One vector is turned by the same rotation once a step. Each row is the vector after some number of steps, and that number follows the row.
The counts run from 0 to 337.
[  8 -19  23   1  21 -13   6 -18  -7  24  -5  -4  30  22  -7  -7  17 -32
   4  -7   1  -5 -19  36 -17 -13   0  13  15   9  17  -3  34   7  38  32
   6 -42 -27 -12  -7  24  -7 -12 -10   0]
237
[-13   1   8 -34  25   8 -21 -16 -17  10  12   2  11  -5 -15  10  -8 -18
  11  -2   7 -19  19  -9 -20  14   0  24  18   2   0  27  19 -30  -9  31
 -28  -9 -31  11 -19 -19  27 -30 -20 -37]
217
[-20   1  10 -28  19 -16  -6 -26 -30  16  -2 -24 -19   9 -26  11  -8 -21
  17  -8  -4 -13 -10   2 -15  -6   4  16  24  -8  30  20  44   4  -3  40
   3  -2  -7 -15 -34 -10  -4 -16 -23 -15]
226
[ 29 -12  34  22  30 -34   4 -10 -23  -6 -33 -11  14  12 -23   5  22   4
 -20   5  23  13   1   9 -11   3  14   6  10  17  26   9  51  10  -1  29
  -3   1 -25  -4  -9   5 -15 -16  -2  -9]
114
[ -4   5  12 -11  17  10 -15 -14 -32  22 -11 -26  19 -21 -10   4   2 -15
   1   8  11 -29  -1  35  -9 -17  38  -6  15  38 -13  24  26 -16  18  37
  -9  -3   7  10 -18 -25  -9  -7 -10 -28]
16
[-19 -16  29 -14   8   8  -9  14  -9  24 -15   3   2   0  -7  -5  26   9
 -20   2 -24   0  30  -1 -28 -15  11 -23  27  21  32  13  15 -41 -37  22
   8  -6   1  21  -8   1 -12 -12 -30  -8]
132
[-28  -9   8  -3  19  10  -9   1 -17  -6  -1   3  25  34  11   8  -6 -31
  -3  10   3 -23  28  15 -36  10  -5   5   8   8 -10   5  22  -7  41  44
 -20  -9 -24  22   7 -18 -15 -20   0  -4]
29
[ 20  -9  41  -3  19 -21 -14 -17   8  -2  14   6  37  13 -10   1  34  -1
  -7  22   0  -9  13  14 -17  25 -17  30  15  19  10   4  39   0  20  17
   5 -27 -41  10  -8  -9   7 -12 -19 -27]
293
[-20 -11  26  -3  35 -15 -18 -29  -6   0  -9  12  22   5 -29   7  15 -18
   6  19 -24 -11  33 -16 -11  35  -4  16  13 -16  15  29  35   4   7  23
  -6  -8 -31   4 -17 -21   2 -23 -35  -6]
39
[ -1 -22  40 -11  -1 -19 -22   2   7  12  11   9  18  13   7   1  28   3
   8   0 -11  -7   2   1 -25  15  -7  14  35   0  43 -19  27 -25 -28  13
  18 -22 -32   9 -12  20  10 -21 -25 -19]
45
[ -7 -10  14  -4  32 -13  11  -9 -18  26 -30   2  26  14  -3  -8   3 -24
   7  -4   9   7  13  13 -12  10  10  28  13 -16  13   5  21   2  40  24
   4 -19 -35 -35 -13   2  -4 -27 -13  -2]
239
[-23 -18  -8 -12  10 -21 -11  16 -29  27 -19  -1  23  30  -1  12 -11 -37
  14 -18  -4 -37   4  -6 -37   8  12   8  11  -1  19 -21  23  -6  -9  41
 -24  15 -28   4 -28   3 -17  -8  15  -3]
278
[-13  -2  12  -9   4   6 -20  19 -25  30 -18  -9  -8  -3  -6   4  -4   0
 -12   5  -6 -10   6   7 -27 -22  33 -28  19  24  38  11  19 -42 -42  29
 -15  17   3  25 -23 -10  -9 -13  -5 -25]
266
[ 10 -13  13  17  25  -8   3  23 -14  39 -49   9  42  -6  -4  -7  12 -13
  -3 -11  21  -7  33  10 -19   9  19   4  -6   6  18  10   4  -7  10  20
 -24  -2 -32 -11 -19  -4  -8 -26   0 -21]
196
[ 13 -25  30 -24  14 -14  -8  10 -15  -3 -18  19  16  27   2  -9  35  18
 -23  -2   3  11  16   1 -38  -1   0  11  30   9  22  -3  32 -33 -25  22
 -10   5 -29  21   3  29  -4 -26 -11   0]
123
[ -1 -10  23  -8  20  -6 -19 -20 -17   5  13   9  13   2 -31  13  16 -16
 -14   5  -7 -37  24 -20 -13  20  18   7  16  27  -3   5  28 -29 -39  28
 -21   7 -21  33 -13 -12  11  12   1  -7]
212
[-13 -10  48   0  10   3 -16  -2  -4  11  -1  24  11  13  14   5  23   3
   9  15  10   0  24   2 -30  15 -19  19  33  11  25  -4  22 -35   7  13
  22 -22 -35   6   4  -9  10 -34 -24 -20]
297
[-21  -9  23 -32  -4   1 -21   1 -11  11  19 -17 -20  18   6  19   5 -11
   9  -5 -10 -15 -15   4 -40 -21 -12   6  30   9  40 -10  47 -24 -18  40
   6  -9 -20  11 -20   5  -4 -14  -6 -24]
223
[-21   5  10 -31  22  14 -28  -4  -7  12  16   5  -7   3  -2   8  -9 -15
   8   4   1  -4  15  -1 -36  11 -11  13   8  -7  14  22  19 -34  -9  28
 -16  -6 -40   7 -17 -20  29 -42 -16 -44]
218
[  5  -9  10   0  32 -19   8  22  -2  17 -22  -4  31   0 -16 -19  17 -15
 -26   1 -17  15  26   9 -30 -16   6  10 -12  28   8  22  36  -3  18  34
 -29 -12 -19   0 -22  -9 -19  -2 -10 -16]
327
[-24  -9  33  12  22  20 -10 -21 -19   1   0  11   5  22   9  29   2 -17
   2  20   4 -15  27   8 -18  18  -1  17  28  -6  -2   2  29 -32  22  29
  -1  -3 -25   9  27 -14   6 -29  12  11]
164
[ -5 -12  18  10  -1  -4   0  26 -20  38 -50  -7  14  10  -1  -1  14  -8
  -2  -3  -2  -8   1  11 -29 -21  26 -23  19  13  50 -12  12 -17 -14  23
  16   1   2  -4 -23  10 -33 -10 -18  -9]
188
[-12 -10  10 -38  25   4 -11 -16 -19  33  -9   2  41 -20 -17 -19   7 -14
   6  -3  -6 -21   5   5 -19  -3  26   3  17  16 -12  35   5 -16   3  30
 -13 -24  -9  11 -37  -1  15  -9 -27 -22]
138
[-10 -14  33  -1  25  25 -16 -38 -26  20 -15   5   3 -13 -15   7  11  -2
   1  10  16  -7   5  16   3 -14  21 -23  20  11  12  31  19 -24   2  25
  20 -25   0   8  -8 -12  16 -33 -34 -16]
307
[ 18 -11  39   4  20 -33  -8  -4   1   4   5  -4  27  10 -18  -2  25  -2
  -5  15   2  -4  14  -6 -18  28  -9  34  11  11  25  -2  42   3  -3  18
  -2 -15 -50  -6 -23   2   2 -10 -10 -23]
292
[-15  -3  26  21  -4  12 -29  -7   4  41  14   0  21  -6   2  25  -1 -27
  13  26  -2 -37   7  25  -9   0  17 -16   8   1  33  -6  17 -29  -7  21
   4 -27 -12  11 -24  -7  -7  -8 -18 -27]
98
[ -4   1  32  10  20   0  -7   4  -4  -3   8   8   7  14   9  14   2 -14
  -1  21  17  12  24  16 -27  12 -12  36   2   3  20   8  33 -23  27  28
 -17 -10 -43  -2   6 -11   1 -36  13 -20]
162
[-18 -24  18  -7  17  -2  -1  10   0  28   4  22  44  19   9  -2  20 -30
  -6   2 -35 -29  30   5 -28  15  17  14  18  22   0  -8  15 -28  -3  25
 -20 -19 -31  24  -1  12  -6  16  10   8]
333
[-10   3   4   8  18   4 -10  14 -34  33 -28 -14  11 -14 -13   6 -19 -18
   3   3  18 -15  21   8 -21  -8  30  -7  -3  12  14  24  18 -21  -2  38
 -22  15 -11   1 -25 -31 -17 -29   2 -40]
18
[  2   1  38 -19  25 -23  -7 -30 -38   6 -17  -7 -13  -6 -29   7  17   9
   4  -1  15  -7  -2  -4  -6  10  22  25  37   9  18  34  39  -8 -10  21
  19  -3  -2 -10 -18 -18  16 -24 -21 -12]
304
[ 10 -20  34   7  24 -41  -6 -17  -9  12  -7   6  31  11 -25  17  26 -13
  -3   8  -6 -22  12 -16  -2  37   0  36  15   2  21  -7  38   6 -15  22
  -4  -5 -48   0 -19   5   7  -4  -3 -11]
291
[  0 -19  28   9   4  -2   0  10 -27  34 -38 -12  27  10  -2  -4  13  -8
  -8   0  -2 -17  -8  26 -26 -29  24 -30  23  27  26 -11  11  -2  -2  24
  20 -12   4  13 -19  22 -36  -7 -23  -2]
189
[  5  -7  17 -18  30  -7   4  11 -26   9 -28 -16  11   4  -8 -15  18   4
 -29 -13   8  17  14  22 -33 -21   8  16   3  39   0  19  35  -8  24  39
 -18   7  -8  -5   3  -9 -11 -25  11 -13]
71
[-23  -7 -15 -21  26  12 -19  -8 -21  26 -12  -2  33  -7 -12   0 -20 -40
   9  -4  -4 -25  18  14 -20   1  20  -9  -4 -11  -5  25   5 -12  17  37
 -25 -13 -19  12 -30  -9   5 -21 -13 -25]
273
[ -6   3  20 -20  27 -15  -2  22 -27  -3 -27  -3  22   0  -5  -2  15   8
 -12   5   6  -5  39   3 -36  16  -3  30  15  42  -2  22  24 -12  11  22
 -13  18 -15  -4  -5 -33  -9 -16   8 -22]
205
